(in the rows, 128 means zero)
The rows of X fall into several groups, and each row is roughly a mix of its group's hidden directions; some rows fit no group.
X (101 x 10):
[[135 104 133 123  96 152  70 117 171 100]
 [ 69 112 141  91 161 128 127  85 117 133]
 [ 83 128  89  84 126 147 153 138 131  85]
 [119 141 135 183 116 126 156  81  86 139]
 [ 97 158  93 172 128 129 170 157 108 110]
 [145  95 123  87 138 130 100 126 162  71]
 [160  85 146 108 122 144 158 109  98  80]
 [162 175 133  71 152 142 101 135 131 141]
 [125  79 135 100 108 129 147 112 186 100]
 [110 127  72  96 161 152 154 130 160 104]
 [130 169  97 128 180 105 123 115  80 122]
 [128  96 129 102  76 140 159 101  86 148]
 [ 84 146 103  74 141 152 123 137 116  88]
 [ 80 127 139 166 128 121  74  97 151 132]
 [127 164 153  99 164 139  66 128 110 123]
 [119 120 123 146  72  82 134 179 130 133]
 [114 150  86 115 157 133 166 158 143  80]
 [122  75 109 132  84 115 141 153  80 123]
 [129 114 147 199 108 114 122  86 117 113]
 [157 139  59 126 100 123 133 127 117  86]
 [101 153 189 139 134 133 104 116 119  79]
 [ 79  95 157 153 138 106  93  90 142 125]
 [101  78 107 150 140 146 167  92 149 105]
 [119 101 168 163 112 136 144 114 108 188]
 [ 99 147 118  89 173  92 136 137 159 163]
 [166 137 137 137 134 127 195 101  90 122]
 [111 157 102 142 157 128 187 162  97 128]
 [134 104 143 143 171 162 104 151  78 102]
 [ 90 125  78 162 172 142 148 133 141 103]
 [ 87 114 169  94 168 143 130  85 126 130]
 [101 109 182 100 151 166  94 117 146 124]
 [132 111 132 144  97 169 136  93  76  95]
 [106  87 143 149  83 152  91 161 106 135]
 [138 106 150 173  80 146 126 162  94 147]
 [166 123 162 166  96  92 114 139 122 168]
 [112 151 171 157 137 155 154  95  94 162]
 [137 142 147 185 173  99 132  98 104 116]
 [124 121 137 160  90 175  84 152 160 120]
 [100  83 118  74 136 126 170 105 128 116]
 [ 81 147 161 108 156 163 133  99 108 162]
 [105 148  58 117 137 140 163 158 117 125]
 [137 177 129  87 163  95 161 155 128 135]
 [ 90  90  85 112 167 150 128 110 150 102]
 [132 137  65 116 113  89 127 174 140 139]
 [173 118 123 126  87 175 122 155 107  95]
 [164 111 152 127 116  79 165 109 172 126]
 [127 150 162 158 140 155 148  65 105 123]
 [176 119 161 130  80  95 127 137 139 164]
 [160  96 141 148  90 111 175 116 168 138]
 [133 124 149 141 102 159  54 125 152 135]
 [110 169  88 149 171 152 104 142 104 105]
 [130 103  87 180 135 121 156 101 112  89]
 [ 91 144  92 138 146 182 100 151 108 107]
 [154 144 108 190  89 123 150 119  94 127]
 [109 109 149 171 137 145 120  97  90 178]
 [169 126 120 183  83 138 107 135 129  97]
 [133  80 119  75 103 113 119  93 138  96]
 [ 93 133 101  99 108 129 105 152  66 138]
 [134 131 183 104 108 126 100 130 129 188]
 [136 193 142 100 131 122  93 166 108 127]
 [119 154 110 148 129  95 128 186 172 105]
 [119 129  68  73 142 108 147 116 122 104]
 [191 138 135 146 104 168 129 131 126  87]
 [155 134 158 129 115  84  84 163 165 138]
 [122  89 154 122 137 111 185 103 169 141]
 [180 143 124 113 118  63 119 106 110 116]
 [132 166  76 123 145 113 128 185 148 134]
 [140 141  72 108 122 112 118 175 113 170]
 [ 98 119 133 164 101 186 104 153 108 149]
 [115 175 116 123 155 141 160  69 107 132]
 [110 136 100 126 182 111 185 117 106 119]
 [178 158  98 106 120 136 162 175 123 135]
 [150  98 111 104 105 144  87 151 150  76]
 [ 77 121 131 112 163 152 110 109 134  74]
 [104  81  98 128  90  94 140 159 159 119]
 [125 113 138 168 133 135  86  83  87 159]
 [100  54 136 111 120 100 107 137 128 109]
 [147 146 134 165 164 108  82  82 113 143]
 [125  95  87 153 133 115 148  87  84  99]
 [ 92 102 155  96 110 141  95 101  82 114]
 [125 121  87  58 144 151 137 125 155 116]
 [113 111 111 134  87 178  79 145 127 102]
 [162 124 161 141 128 152 137  77  90 163]
 [142 164 156 154 153 111 168 155 168 152]
 [139 100 187 158 127 153 115  90 127  98]
 [107 121 164 150 174 132  75 106 133 103]
 [ 83 153 108  78 161 122 143 130 123 167]
 [164 157 157 103  85  99 129 169 127 152]
 [152 165 134  55 138 145 103 130 124 134]
 [ 82 125 137  90 152 154 106 109 128  77]
 [129 138 146  99 187  93 150  94 151 145]
 [178 157 113 122 112 105 151 165 165 155]
 [153 102 125 167 112  86 175 110  97 118]
 [143  64 142 131 120 135 123  76 120 158]
 [146 172 127  95 132  92 138 150  77 152]
 [143 111 110 109 118 108 167 133 178  76]
 [107 138 125 159 130 185  92 154 166 114]
 [163 126 174  99 102  84 138 123 147 161]
 [117 112 123 146 191 149 119  98 168 103]
 [114 109 165 141 131 138 180 139 179 155]
 [120  87 113  77 130 118  94 162 158 103]]

Here is one row of each group, with its name. Which group are the others in?
[ 91 101 172 143 115 148  80 151 136 153]	<127>
[112 126 106 167 141 173  95 129 164  89]	<4>
[ 88 148 122 156 166 164 138 105  91  99]	<77>

[ 89 146 121 145 109 109  98 169  74 128]	<77>
[129 135 156 146 112 132  98 124  76 186]	<4>
[ 67 111  94 132 144 137 140 135 140  78]	<77>
[171 180 155 122 142  85 115 139 148 147]	<4>
[126 150 136 169 115  88 130 177 166 108]	<77>
[ 89 113  86 116 138 149 169 138  82 110]	<4>
[162 131 124  76 168 119 144 120 163  93]	<127>
[162 130 114 136  76 109 174 148 122 165]	<77>
[156 104 105 124  74 103 116 115  82 104]	<4>
